(in the rows, 128 means zero)
Each path below is one point turned by a fixed rotation once a step. After each direction that follows a path, write how fast that rotation turns it, in degrees a step (0 if it stays still).
Each turn is a multiple of 5 degrees from 10 to 175, or 0.
Each row of a path follows its step; steps can be skipped.
path 1
step 0: [133 139 134 134 128 127 124 122 127 132 119 128 144 125 131 124 122 130
 127 130 137 131 121 133 127 128 130 129 121 125 133 127 118 130 134 133
 129 139 125 121 126 123 132 125 131 132]
step 1: [133 118 130 137 127 122 127 137 118 135 138 122 124 124 129 129 130 132
 135 128 119 122 130 122 129 131 135 129 133 127 128 124 126 139 131 128
 122 135 122 128 126 137 127 131 136 133]
step 2: [120 119 131 124 124 128 125 121 128 125 136 127 132 131 131 130 125 129
 125 124 133 126 119 131 130 128 118 124 124 118 131 126 137 137 126 126
 127 127 140 125 122 128 135 129 115 129]
step 3: [136 131 125 129 125 119 137 128 125 136 116 135 128 127 124 124 132 131
 128 137 129 125 124 120 137 135 129 121 133 132 127 135 133 122 129 141
 127 129 136 124 124 125 125 132 127 130]
step 4: [134 119 127 130 125 132 118 124 117 127 129 122 131 135 131 128 117 131
 130 124 123 130 131 121 129 129 122 134 123 134 136 131 125 123 130 135
 129 122 124 127 130 125 138 118 137 126]
step 5: [121 118 132 123 135 126 132 131 134 127 128 129 130 126 133 137 130 137
 125 119 126 133 122 123 133 140 144 123 131 127 126 124 126 125 126 126
 125 127 121 131 123 130 131 125 120 127]
step 6: [130 129 129 130 127 133 137 130 120 113 127 135 122 135 127 119 136 121
 129 125 130 125 120 128 127 134 124 131 125 125 128 139 139 129 121 125
 121 124 128 130 132 124 131 128 131 133]
step 7: [139 132 119 120 133 122 126 126 130 126 128 129 124 128 126 132 132 129
 117 134 123 129 132 131 123 126 130 133 120 129 133 127 125 120 132 136
 132 121 130 126 118 129 121 118 121 136]
step 8: [125 134 128 130 129 125 120 134 125 132 121 126 131 130 127 133 137 129
 142 118 134 121 123 119 124 131 129 132 122 132 130 128 116 128 125 122
 132 129 124 128 138 125 128 123 125 121]
step 9: [120 126 133 131 132 121 135 124 133 122 134 128 116 135 123 120 120 121
 124 125 123 126 129 122 117 128 134 121 130 125 134 126 130 131 134 122
 128 132 119 125 126 136 129 125 125 127]
step 10: [134 137 118 122 130 128 123 124 130 120 130 126 125 132 130 133 130 125
 121 120 131 123 125 130 129 124 125 122 129 130 120 131 131 138 116 137
 134 133 130 134 126 126 125 139 124 128]
step 11: [122 139 125 130 129 122 131 121 128 132 123 126 129 123 124 131 133 125
 125 140 129 126 129 122 140 131 119 129 126 130 134 126 128 131 132 124
 138 117 119 123 127 130 125 124 137 127]
Speeds:
[127 128 131 129 129 129 129 129 128 129 129 126 127 130 127 129 125 130
 130 129 127 127 127 129 127 128 131 128 124 131 126 129 124 127 128 129
 128 130 126 127 128 129 133 128 128 126]
90
path 2
step 0: [127 123 124 134 135 111 131 133 123 129 137 120 134 134 133 130 122 128
 129 127 128 121 127 126 130 132 134 132 122 129 127 124 134 132 131 125
 126 124 127 122 135 116 123 129 127 117]
step 1: [136 119 121 121 126 129 128 121 131 134 120 137 126 127 128 117 127 133
 119 134 126 132 128 129 137 120 125 127 131 124 141 129 131 126 129 117
 131 130 132 133 121 133 128 133 125 130]
step 2: [126 129 126 138 129 125 126 131 117 123 114 124 121 124 133 130 130 126
 136 127 130 126 132 135 129 132 128 124 131 136 122 125 123 134 120 132
 115 118 131 129 129 125 132 128 123 126]
step 3: [126 134 127 117 131 128 129 125 130 126 133 129 133 129 126 135 122 122
 119 127 135 125 130 122 120 122 123 133 127 130 136 134 119 124 126 123
 119 135 128 129 126 138 120 138 136 128]
step 4: [122 132 121 132 115 126 121 130 137 124 130 123 120 130 132 133 128 138
 137 131 121 128 118 128 125 131 127 127 132 132 130 129 140 129 133 124
 123 126 127 116 128 124 135 125 125 127]
step 5: [120 132 131 126 133 133 127 132 126 120 131 128 144 123 120 112 135 132
 130 133 124 130 131 132 134 122 131 131 130 120 130 125 119 129 132 130
 128 130 132 132 125 132 126 135 132 126]
step 6: [131 136 124 136 131 130 135 127 126 132 125 125 126 130 138 130 128 129
 126 121 124 125 124 119 131 134 116 120 123 126 131 122 130 122 122 131
 127 120 117 125 120 121 121 121 126 126]
step 7: [119 127 126 120 130 129 136 120 126 132 129 123 132 118 131 129 114 131
 122 131 129 122 130 141 130 121 131 131 125 128 124 128 133 132 136 124
 132 129 130 134 140 134 128 128 130 122]
step 8: [137 129 122 132 122 127 125 123 126 125 130 134 123 127 123 132 135 129
 133 137 128 121 130 124 130 132 128 123 126 128 131 124 126 144 120 118
 127 133 122 130 117 125 131 122 126 137]
step 9: [113 119 128 127 126 124 128 130 132 132 122 127 135 127 128 127 125 129
 130 126 138 129 129 126 130 134 131 138 131 131 125 130 115 126 129 134
 126 121 121 126 131 141 122 130 116 126]
step 10: [140 133 133 124 120 141 127 128 124 124 130 131 124 116 132 134 128 127
 128 125 121 133 119 127 122 135 127 126 130 127 134 142 125 126 131 123
 127 131 128 129 120 125 126 126 132 119]
step 11: [120 137 128 129 129 123 126 130 123 123 134 127 125 129 128 123 125 120
 140 138 130 123 127 128 130 120 123 140 122 129 119 121 131 122 138 136
 133 127 126 124 130 130 136 127 126 131]
Speeds:
[129 130 129 125 129 129 128 126 128 126 128 127 128 128 132 129 125 128
 130 126 130 128 128 127 129 128 128 130 128 130 129 130 129 128 128 130
 127 129 129 130 129 125 125 125 130 128]
100
[129 130 131 129 127 127 124 128 127 127 130 130 130 127 128 129 128 127
 129 128 129 128 128 130 131 126 127 128 127 128 127 124 127 131 126 130
 128 126 131 128 126 129 128 128 129 130]
120
path 3
step 0: [124 120 127 134 113 119 133 128 127 134 122 127 120 124 129 125 129 126
 125 140 121 121 133 130 122 140 132 126 131 130 134 132 125 121 125 124
 131 138 133 129 123 131 122 119 122 118]
step 1: [123 121 132 130 140 128 122 126 131 139 124 133 133 134 133 126 119 133
 130 127 131 128 140 129 131 118 134 123 124 128 115 135 131 124 132 137
 134 125 134 120 119 136 129 130 133 125]
step 2: [135 130 128 130 123 124 127 144 130 121 127 129 120 129 131 133 135 131
 130 118 141 130 128 123 136 133 125 122 129 126 133 138 131 116 129 130
 126 130 136 137 134 124 139 125 124 129]
step 3: [128 129 120 124 127 125 136 131 115 131 122 130 117 128 127 125 133 127
 125 140 120 125 137 123 123 132 134 126 131 129 129 122 128 129 127 136
 132 127 129 126 109 125 126 118 122 131]
step 4: [126 131 128 130 139 125 127 130 134 138 129 130 133 120 124 126 115 130
 133 124 127 125 134 132 127 121 133 126 119 125 136 125 136 111 134 139
 125 130 134 125 133 139 125 129 131 120]
step 5: [126 128 128 133 116 122 128 137 142 128 123 130 116 136 133 128 136 119
 132 126 132 127 133 122 127 125 120 125 128 138 120 135 131 127 135 129
 124 130 126 138 128 130 131 123 121 121]
step 6: [133 126 128 129 131 122 122 136 125 138 119 131 122 127 124 123 133 138
 118 140 122 130 124 128 130 131 134 136 127 125 127 136 122 125 124 136
 138 127 137 121 115 129 128 132 124 132]
step 7: [123 126 130 122 132 135 130 124 126 131 133 135 127 128 140 134 124 131
 131 123 131 128 129 128 122 127 130 120 122 125 134 122 134 115 133 135
 124 136 142 132 124 135 144 127 133 122]
step 8: [136 132 127 135 116 121 130 140 125 125 117 128 117 134 127 127 126 120
 124 118 127 122 139 137 132 120 127 125 129 121 121 127 134 128 123 135
 119 125 127 134 125 128 123 122 120 126]
step 9: [127 128 123 127 134 121 129 134 130 139 123 126 123 130 125 124 134 137
 127 140 121 136 127 122 120 133 132 129 134 134 128 134 133 116 127 130
 128 124 136 118 134 137 123 119 133 128]
step 10: [128 123 135 134 135 128 128 126 129 134 131 136 124 130 134 122 129 119
 132 127 132 124 134 134 126 134 132 123 125 121 131 131 129 121 144 129
 137 131 130 142 122 135 137 134 129 118]
step 11: [132 127 128 128 117 126 122 133 129 120 116 128 122 126 132 134 124 131
 118 127 130 122 143 123 135 121 133 133 125 129 125 138 129 123 123 127
 126 130 134 118 125 125 134 122 117 122]
Speeds:
[126 126 127 129 130 128 130 127 126 128 127 126 130 126 129 125 127 127
 127 129 127 128 126 129 129 125 128 127 130 129 128 126 127 127 129 129
 131 130 129 129 128 132 130 130 129 128]
120
[126 128 128 127 125 126 131 129 125 127 130 128 128 128 130 128 128 129
 130 126 130 131 128 129 128 128 129 127 126 128 128 130 128 132 127 129
 128 126 133 126 127 129 128 131 127 128]
70
[125 126 130 128 128 127 126 127 126 128 126 128 127 128 127 128 131 133
 129 128 126 126 125 128 126 130 128 126 128 128 130 126 127 128 130 127
 128 126 127 127 126 129 125 127 126 129]
120
path 4
step 0: [129 118 135 126 129 136 128 129 131 118 127 132 138 133 127 128 134 123
 140 138 121 124 133 130 135 119 129 126 132 132 119 122 133 131 130 132
 129 118 125 130 131 123 124 132 130 125]
step 1: [135 132 139 126 120 130 135 125 127 115 125 133 129 132 130 127 120 124
 129 124 129 140 135 129 121 129 133 129 126 129 135 131 131 124 131 129
 127 129 135 119 127 114 125 129 120 122]
step 2: [123 110 125 128 124 135 122 122 125 121 136 130 125 126 118 129 125 131
 129 132 124 132 135 140 127 127 124 137 130 133 126 136 131 127 123 121
 119 130 123 126 128 128 129 128 125 123]
step 3: [132 129 130 120 123 137 132 125 145 122 129 129 132 139 129 135 131 137
 132 133 122 121 133 126 133 121 131 127 123 124 124 125 131 128 123 125
 127 126 125 121 128 125 120 131 121 131]
step 4: [139 136 128 132 128 127 132 120 126 117 129 133 121 123 127 130 120 124
 121 132 125 133 132 131 127 119 132 125 120 138 133 140 134 126 132 125
 132 132 124 127 123 128 123 123 120 125]
step 5: [124 122 121 123 131 133 134 125 137 116 128 127 132 123 118 121 138 131
 129 128 126 121 124 137 121 122 130 138 130 133 129 134 128 126 126 126
 118 133 130 131 127 133 118 131 129 123]
step 6: [141 132 132 126 127 134 125 120 136 123 119 128 136 135 118 131 132 125
 137 128 124 122 132 118 129 124 125 119 123 135 129 128 126 126 135 122
 123 124 125 122 122 129 126 130 126 133]
step 7: [131 134 131 143 128 133 139 128 132 119 131 127 124 125 123 127 123 127
 136 124 133 142 128 135 122 124 122 125 124 129 133 131 134 124 128 126
 123 127 123 131 122 132 123 118 129 123]
step 8: [134 119 130 128 131 136 128 134 125 118 127 132 141 126 122 123 137 134
 128 128 121 123 133 134 132 128 120 130 127 125 129 127 123 134 129 128
 119 122 124 137 125 130 120 132 124 117]
step 9: [136 131 142 126 127 139 135 125 137 121 126 134 129 130 128 126 125 127
 131 129 123 135 125 120 129 136 124 120 137 132 129 131 123 125 135 130
 130 126 118 116 132 125 123 132 124 128]
step 10: [129 120 127 132 125 131 131 121 123 125 126 138 128 123 132 131 117 129
 133 117 127 133 130 140 120 123 128 131 131 131 135 131 137 135 127 130
 117 125 117 127 128 130 123 123 125 125]
step 11: [135 126 122 128 127 141 127 125 135 120 135 134 138 124 130 132 133 134
 131 131 120 121 126 130 133 133 122 131 130 121 122 126 131 133 127 128
 118 133 136 120 125 128 125 132 117 124]
Speeds:
[128 128 129 124 128 127 128 129 128 128 126 129 130 129 129 128 128 129
 128 125 128 126 130 127 126 126 129 131 126 126 129 124 129 129 126 129
 127 126 128 129 128 129 125 128 129 128]
145
[128 129 129 125 128 127 131 129 126 126 126 129 129 126 129 125 129 126
 128 129 128 127 126 128 128 127 130 129 131 132 128 129 126 130 129 129
 131 128 127 128 131 127 127 128 127 126]
85
[127 128 128 126 129 130 128 126 129 131 128 131 126 127 131 128 127 130
 125 128 126 127 128 130 129 130 129 129 126 127 128 132 127 130 128 129
 129 129 125 127 127 129 125 128 127 131]
55
path 5
step 0: [122 119 136 135 132 113 123 128 133 121 132 131 127 135 123 133 127 124
 135 123 131 131 137 128 128 143 122 131 140 130 134 129 121 131 123 123
 135 128 134 118 129 133 126 125 130 128]
step 1: [119 134 125 123 129 132 123 119 129 129 137 121 128 122 129 130 132 109
 128 131 138 133 114 123 136 136 132 125 120 130 132 129 126 120 127 129
 127 134 124 130 131 130 137 126 132 133]
step 2: [129 129 119 126 132 134 123 123 121 119 116 127 126 134 128 123 129 138
 125 126 122 129 131 124 135 126 129 125 127 136 115 127 131 128 128 134
 129 133 125 121 121 128 128 107 131 131]
step 3: [123 123 151 130 127 131 127 124 128 118 127 137 119 122 129 131 126 125
 127 116 135 131 140 132 128 130 121 134 134 129 134 121 128 127 126 130
 127 138 133 125 122 123 129 130 126 124]
step 4: [120 129 130 134 135 125 140 123 127 128 129 118 123 130 125 129 135 114
 132 135 134 128 128 126 136 128 132 126 124 135 124 131 120 126 125 115
 124 132 130 141 142 126 125 124 126 128]
step 5: [134 131 128 128 129 126 122 137 122 124 129 126 118 141 131 127 129 130
 131 134 123 130 120 129 134 139 133 131 132 126 130 131 126 130 124 137
 131 133 127 114 132 128 129 108 130 127]
step 6: [119 126 133 127 124 131 128 128 134 123 129 130 127 112 126 138 125 130
 132 128 140 134 125 117 133 130 116 132 129 131 121 125 124 124 129 133
 125 134 134 117 118 130 140 128 131 129]
step 7: [126 125 125 125 134 119 130 119 126 117 124 125 129 131 112 124 126 121
 122 121 130 134 137 130 135 137 129 123 124 145 126 132 126 122 130 122
 129 128 123 136 129 132 125 126 128 134]
step 8: [122 132 136 123 127 136 120 127 127 125 128 125 120 137 144 127 140 120
 132 116 129 131 132 132 132 129 132 125 134 121 133 131 130 126 128 133
 129 136 119 124 133 121 126 116 128 130]
step 9: [120 128 130 146 132 132 131 118 125 121 123 130 125 123 136 134 126 129
 137 139 131 121 128 116 131 125 126 132 127 135 122 120 122 129 121 125
 132 131 132 124 121 129 131 120 128 123]
step 10: [131 124 136 126 139 124 124 128 122 128 129 131 117 129 105 125 123 122
 119 129 133 131 124 135 130 137 132 134 127 135 126 123 129 125 130 130
 128 137 137 126 135 130 130 124 128 126]
step 11: [125 126 128 115 122 132 134 131 133 125 129 116 121 129 132 133 136 125
 128 121 129 140 125 128 139 131 120 122 129 121 125 136 120 131 127 123
 118 133 132 128 125 121 128 115 126 131]
Speeds:
[130 130 126 126 126 131 130 129 127 128 126 125 129 130 129 131 129 128
 127 128 130 128 127 129 127 127 130 127 131 128 128 130 129 130 126 129
 131 129 127 128 126 128 128 126 128 126]
115
[130 128 128 129 130 128 127 128 126 128 128 128 130 130 126 128 127 130
 128 129 128 128 130 127 128 130 129 125 128 128 125 129 131 126 129 129
 130 128 129 130 132 124 131 127 127 129]
135
path 6
step 0: [133 131 122 132 118 124 128 127 125 138 125 129 129 121 142 131 132 133
 128 128 127 131 130 124 135 130 131 134 126 128 125 142 129 138 136 130
 131 129 133 133 133 131 122 126 127 125]
step 1: [123 132 135 129 117 125 134 127 128 131 134 136 130 134 143 127 132 129
 131 131 125 126 128 124 136 118 134 127 122 127 130 141 127 137 131 130
 127 125 133 132 129 134 125 127 126 132]
step 2: [125 125 127 125 125 129 130 131 124 133 130 134 129 131 137 124 133 130
 138 132 119 132 137 128 130 122 138 133 125 130 125 135 126 134 126 132
 144 127 132 134 135 132 130 124 128 132]
step 3: [124 133 132 126 128 131 131 134 129 133 131 121 127 127 141 127 139 135
 132 126 131 120 137 127 134 127 135 135 121 127 128 130 129 134 133 128
 139 117 133 132 131 130 131 128 126 125]
step 4: [120 135 131 123 122 127 130 129 128 141 135 128 124 128 134 134 129 129
 134 123 134 125 137 134 126 120 129 129 122 128 138 126 126 133 127 132
 136 128 137 134 130 134 132 127 125 134]
step 5: [126 131 134 123 129 124 122 119 127 141 128 123 121 128 131 124 129 133
 128 124 130 131 137 129 128 128 129 134 130 129 131 139 122 137 128 130
 144 129 132 130 126 130 131 135 121 132]
step 6: [133 129 134 128 123 133 125 125 133 141 138 127 124 128 132 127 124 132
 125 121 126 125 130 124 135 126 133 128 123 122 130 128 124 138 127 123
 137 124 141 124 125 130 125 133 121 128]
step 7: [128 128 133 126 125 131 132 128 122 141 140 130 129 123 132 129 125 129
 121 121 121 128 137 130 132 123 128 132 129 117 126 132 117 132 121 133
 135 128 130 128 125 129 126 127 129 138]
step 8: [134 133 132 122 130 128 126 132 128 142 135 127 132 123 130 130 131 131
 123 129 121 124 123 133 135 122 135 140 132 125 123 133 127 134 129 136
 136 124 127 125 123 133 128 134 124 131]
step 9: [132 131 129 127 121 125 129 139 121 135 138 130 125 122 132 128 132 130
 129 118 124 129 128 131 137 118 131 132 128 131 125 128 130 132 123 131
 125 121 135 124 121 130 137 137 121 134]
step 10: [138 132 133 123 119 123 125 133 120 143 127 134 128 124 131 124 132 124
 126 124 129 129 134 132 134 123 126 139 132 131 124 131 124 130 127 131
 127 125 131 134 134 121 130 126 121 133]
step 11: [130 130 128 122 120 129 121 129 129 136 129 130 122 124 135 123 133 124
 124 136 130 125 129 132 138 125 129 139 120 126 126 135 131 130 128 127
 122 124 133 128 130 130 123 137 117 137]
Speeds:
[132 129 124 128 127 127 128 130 127 128 130 129 128 127 128 128 127 128
 125 126 128 129 124 127 129 128 128 129 131 128 128 130 125 129 127 130
 127 128 127 126 126 126 127 129 130 128]
35
[126 128 127 127 129 127 127 128 126 129 129 128 126 129 128 126 128 130
 127 129 131 130 127 127 127 125 129 127 130 124 124 125 129 128 128 130
 127 129 128 128 131 128 126 129 128 125]
0
[129 128 128 124 128 127 129 132 128 127 129 125 130 127 126 127 128 128
 131 128 130 128 128 129 128 126 130 129 127 128 129 128 127 127 128 129
 128 126 125 127 130 128 133 127 128 127]
60
